Each row is where one point has got to under a steady rotation. How many steps took it there?
The counts run from 0 to 235.
[  0  -5  -7  -2 -12  20   0   8   2   9   0   0   6  -2  10   2   7   3
 -17  -9  -2  -3 -21   0   3 -20   0  -3  29  12  -5  -4 -12  -3 -38 -13
 -16  -9   9   7  14  11  11  -7  -7  -8   3   2  11] => 177
[  8  25   1   3   7  -4   2  -5  15  12  -3  -6 -15 -12 -13  -6   8 -13
  -4  -8   6  -2  -1 -15   7 -17  19  14 -21 -26 -12  -4 -11  -1   1 -11
  -7 -14  10   3   4   5 -10   5  19   7  12   6  17] => 21
[  1  28   2   1  -8  12 -16  14 -16   5  25  10 -23  -8   6  25   4  13
  -6  14  -1  -5   5 -11  12   2  -3  -8  14  11  17  -1   1  -7  -5   4
  -1 -10  -3   9 -15  -9 -10  -5  -1   9  -2   0 -11] => 77
[ -5   2  -3  -2  -8  25  12  22   2   0  13  -5   2  -7   9   7  -7  -4
 -16   0 -11  -4 -22 -13  -8 -15   3  15  19   1  -1 -12 -16  -2 -23 -12
  -7  -8  16   9  -1  16  14  -9 -16  -4  -2   7  10] => 175
[ 11 -11  11   6 -21   0  12  11  13 -16 -20 -13  18   9   7   5  -1 -12
  -7  -4  -7 -22   6   7  -3  -1   8   7 -11 -13  13   3  13 -34 -15   4
   3   1   0   4  -6   6 -15   7  -5 -18  -3  13   1] => 142
[ -4   5   3  -6   1 -11   4   0  -3  -4 -11  19  -3  -9  19  20  16   1
 -11   2   2 -37  19   0  -1   4  -4   8 -10 -10  10  -1 -15  -8  10  26
 -13  -6  -8  21 -10   4   1   5   3   4  10  11  -2] => 57
[ 16 -13  -3  -3  -6  -1  13  14  22  -1 -31  -8   8  -6  22 -11  -5   9
  -6   4   6 -15  -2  12   4  -2   7   9 -15   3  13  10  19 -27  -8  -2
   0   1  -5   9  -9  -5  -3  -5 -17  -5   1   0   3] => 139
[ 23   4   7  15 -31   6 -13 -12  -2   2  -5  -5   8   7   2  -9  -2 -15
  11 -20  13   2 -21  -2  10  -6  -3  -8 -23 -20   8  -5   6 -18  -3  -4
 -10   5  -5 -19 -14  -6  -2   2  -3  -4  -5   2   8] => 119
[ -2  27  10   5   5  -2  -7  13   3   2   5  16 -18 -14  18   4  26  13
 -10  -2   3 -11  10 -18   6  -2  13  24 -10  -2   8 -16  -3  -1   6   4
  14 -17  -5  13  -3  -3   0  -6   4  22  -2 -10   8] => 49
[ 17 -15  -7   3  -8   7  13   6  15   3 -30 -15   5  -2  18  -8  -5   6
 -11   3   7 -16  -3   9   0   0   5  13 -16   2  11  15  19 -23  -6  -1
   0  -4  -4  -9  -4   3  -2 -15 -25  -9  -7   3   6] => 138
[ 11  10  -2  -6  -8  -7  11  14  -3   2  11  17 -26   2   1 -16  13 -13
   7   6   2   0   1  -7  25  -2  23  -4   0  -7   5  -6   4  16   4 -13
  10 -10   2  22  14 -10   8 -12  -7   7  19  -2  -2] => 212
[ 22  17  -5  -1 -19   1  -6   6 -10   1   5  -3 -20  -4  10  -4  -5 -13
  17  19   3  17  -2  -3  13  -5  11 -20  -4 -10  13  19   4 -11   5  -6
  -2  -8   5   6 -14 -20   0 -10  -2  -3   1   7 -26] => 102
[ -5  12  -1  -5   8   6   0  24   7  11   8   3  -8   2   2   5  24  -8
   9  14 -16  14 -14 -17  20 -12  25   5   5   1  -6 -10 -15   1 -14 -12
  -1 -21  18  14  13  11  11 -14   1  -7   7  -4   7] => 185
[ 13  15   6  -3 -23  10 -12  10 -18  -4  27   8  -3 -12   0  12  -9  -2
  11   5   2  -4 -20 -13  16   2 -11 -22  10   4  22   4  -5 -14   2   2
 -11  -1   8  12 -18  -9   0   2 -13   8   1   2 -13] => 90
[ 10   0  -2  -8  -2   1 -13  10 -26  17   0  -6  -7  -5  16  -7   6 -13
  24  18   7   7 -12  -2  27 -14  -4 -12  -5  16   2  22  -2 -12  11  -7
   1  -7   1  -5  -8   0  10 -14  -6   4   9  -6 -13] => 99
[  6  25  -8   4   1   7 -15  -6  -7  15   5  18 -14 -13  15  26  -1  17
  -8   3   5  -9   0  -1  12  -6  -7 -17   0   0  10   1  -9  -4  -5   5
 -28   1  -5   6 -27 -10  -1 -10  -2  -1   1   2  -6] => 80
[ -4  -3  -6  -4  -8   8   8   7   4   6  -9   6   6  -1  18   3   9  -7
 -11   8  -4  -1  -7   9  -5 -17   6  -6  23  -9 -10  -1 -25   3 -31  -1
 -21  -7   8  17   6   5  20 -12   8 -15  13  10   1] => 179
[  7  -8   3  -3  -2  -4   5   0 -15  14  -6   6 -15  10   4  -9  21 -21
  12  -3   7  -9   1  -5  31  -3  13   5  -2  -1 -10  -5  -9  17   2 -12
   1 -11  -3  -3  30   5  14 -11  -6   4  22   3   4] => 209
[  1   0  -4  -1   0  -3   9  14  12   4   4  12  -2  -5  -3  -3  22 -17
  18   5  -8  -3 -21 -23  18   2  19   3   4  -5   4  -9 -13   6   6  -2
 -10 -13  21  17  16   0  15 -11 -21   1  17  -2   4] => 198
[  8 -10   1  -7 -10   8   9  22  12  -1 -17  -4  13   0  32  -9   0  -2
 -14   9  -3 -10  -3  20   1 -20  10   2   5  11   2   1   6 -21 -25  -3
   5   0  -6  18  -8   2   5  -3  12 -16   1   0  10] => 153
[  7  -3  13  15 -21   9   3  13  10  -9  -5  -2  18  10  19   0   1  -7
  -6   7  -3  -4 -11   1 -14  -3  10  26 -11 -18   6 -14   0 -22 -19  -2
  11   0  -2  -9 -16  13   7  -4 -12  -2 -16  -5  13] => 147
[ 13 -11  -1  -1   5  -9   6  -3  -2  10  -3  13 -11   4  -5  -7  14  -8
   6   1  12 -32   5  -7  26  12   3   7 -13   7   6  -6   4  13   9  -2
  -2  -2  -4  -2  14   7  -3 -11 -29   9  19  -9  16] => 222
[ 17   5   5  -1 -22  -5   5  -2  12  -6   4 -10   3  -6 -22   1  -5 -28
  -6   6   5 -14  -7  -8   1  -8   9  -4  13 -22 -11   7 -10 -10 -15  -2
 -11   3  24   6  10   4 -14  13   3  -1  17  13   9] => 6
[  0  18  -5   3  -5  12   6   4  -7   1   0   8 -23 -15  13  14   0  18
 -32  -5  10 -26  18  -9  -5   1  -1  23   0  -4  15   1   1   3   0   5
   2 -20  -7   5  -4  -3  -5  -6 -11  13  -2   9  -1] => 52
[ -5  -2   8   6  -3   6  -3  24  15   1   6   5  20   2   1  12  22  -8
   4   4 -17  -5 -23 -16   6  -9  12  12  12   4   0 -14 -13 -17 -24  -1
  -6  -6  19   5   2  18   8   2  -8  -5  -2 -10  13] => 172
[  7 -11   7  -7 -11   3   4  23   2  -5 -17  -7  13   9  13   1   5  -6
 -11   6  -6  -9   5  16   7 -14   8   0   6   7   3   0   2 -25 -32   1
   7  -1 -10  19   2  10  -4   5  22 -16   6   7   8] => 154
[  0  19 -12   3  -2  18  13  12   3   8   7   3 -22  -9  -3  16   5  -5
 -13   8 -10   6  -6 -13   4  -6  19   4  13 -11   4  -4  -6   9 -19 -18
  -7 -21  15  10  10   4   0 -18 -15 -12   2  18   1] => 188
[ 13   6  -6   3 -11   5 -13  -2 -11  18  -9  -3   6  -2  -9   5   3  -6
  11  26  14   3 -22   7  22  20 -19  -9 -21 -13  13   5  11 -10   8   3
  -5  -3  -7 -16  -8   4  -5 -21   2  -3   6   2   5] => 109
[  2  -5 -10   3 -12  16   0   1   3   9  -6   2   5   2  16   3  11  -2
 -19  -3  -6  -3  -9   6  -1 -21   2  -5  29  -2  -8  -3 -21  -7 -40  -6
 -24  -8   7   7   9   4  13 -11   2 -13   9   8   4] => 178
[ 18  15   3 -11  -3 -12   3  10   7   3  -5  -9  -6 -10 -13 -13   7 -18
  -6   9  12  -4  -1  -4  14 -14  12  -3   6 -14  -5   3  -1  -6  -6  -5
   5 -10  11  14  17  -3 -13  13  29   7  27   8   8] => 18
[ -1  24  11  10   6  -6  -5   4   3   1  -3  11 -21  -7  18   3  27   4
  -8  -5   2 -16  16 -17   6 -10  22  29 -16  -6   5  -8 -12  -3   7   4
   7 -19  -5   2  -4  -1  -1  -2   5  16   0  -8   6] => 48
[ 14   1  -5  -1  -2  -4   2  -6  14   9 -22  -4  -6 -19  -5 -11   9   8
 -21  -5  23 -30  -3 -11   3  -5   3  12   4  -3   3  11   4  -2  -3   4
  -7 -15   8   3  30  -3  -7   2  -6  12  19   5  11] => 28
[ 10  -5  14  13 -22   7  -7   4  13  -9  -6  -4  20  14  12  -2  11  -8
   1  -9  -6  -7  -9  -3  -4  -6   8  22 -11 -12   4 -13   1 -28 -19   1
   8   1  -1 -14 -10  11  -2   3  -6  -3 -14 -11  16] => 146
[ -4  -1   4   8 -16  20   5  19   6 -10  13   3   8  -5   7  11   8  -9
 -10  13 -15  -4 -13 -16  -9 -10   7  19  20  -9  -2  -9 -14  -6 -25  -5
  -2 -12  18   5   2  15  13 -12 -19  -3  -5   6   4] => 174
[ -1   8   2   1  -4  -1  -7  -7   2   3 -13  17  -3 -10  14  15  17  24
 -19 -11  12 -33  12  -2   5   3  -9   5   4   2  14  -8  -3  -6  -5  18
 -19  -8 -11  11   4  -7  -9   3   3   8  10   6   1] => 55
[ 16  21  -7   2  -2  -2  11  -5   8  10   2  19 -32   3  -2  -1   2  -7
 -15 -17   6  -8   3  -2  18  -5  17  -7 -13 -20   2 -18   4  21   0 -18
 -15  -4  -2   9   0 -12  -6 -10  -3   1  11   8   6] => 216
[  4   0   1   1 -24   7   7  11  -2  -3  15  12  -4   2 -12  -3  11 -17
  -2  -2  -7  -8 -20 -24  15   6  10  -3  22 -12   7 -13   0  15  -6  -9
  -3 -15  20  13  23  -4   6  -6 -21   1  13  11   3] => 200
[ 16  14  -6   5  -7   0 -15   1  -6  20  -6   6   5  -6  -4   1   3   0
  10  22  15   8 -25  12  21  10 -13 -11 -27 -16  11  -2   8 -10   9   1
 -13   1  -9 -10 -16  -4  -1 -19   4  -8   6   0   0] => 108
[ 18  11   2   4 -20   0 -14   4 -10   1   3  -4 -13   0   9  -6   4 -10
  21  23   5  13  -3  -5  20  -4   9 -21   3  -3  13  20   5 -14   1  -1
   2 -13   5  -2   0 -15   1 -15  -4   1   4   0 -23] => 101
[  8  -5   8   2 -17  -2   3 -10 -13   0   9  13 -11  10  10  -7   3 -14
 -12  10  21 -25  15   5   9   1  -4  14 -14 -16  -5 -17  -7  14   3  -2
   7  10 -16 -10 -12  13   7 -11 -11  14  14   1  12] => 233
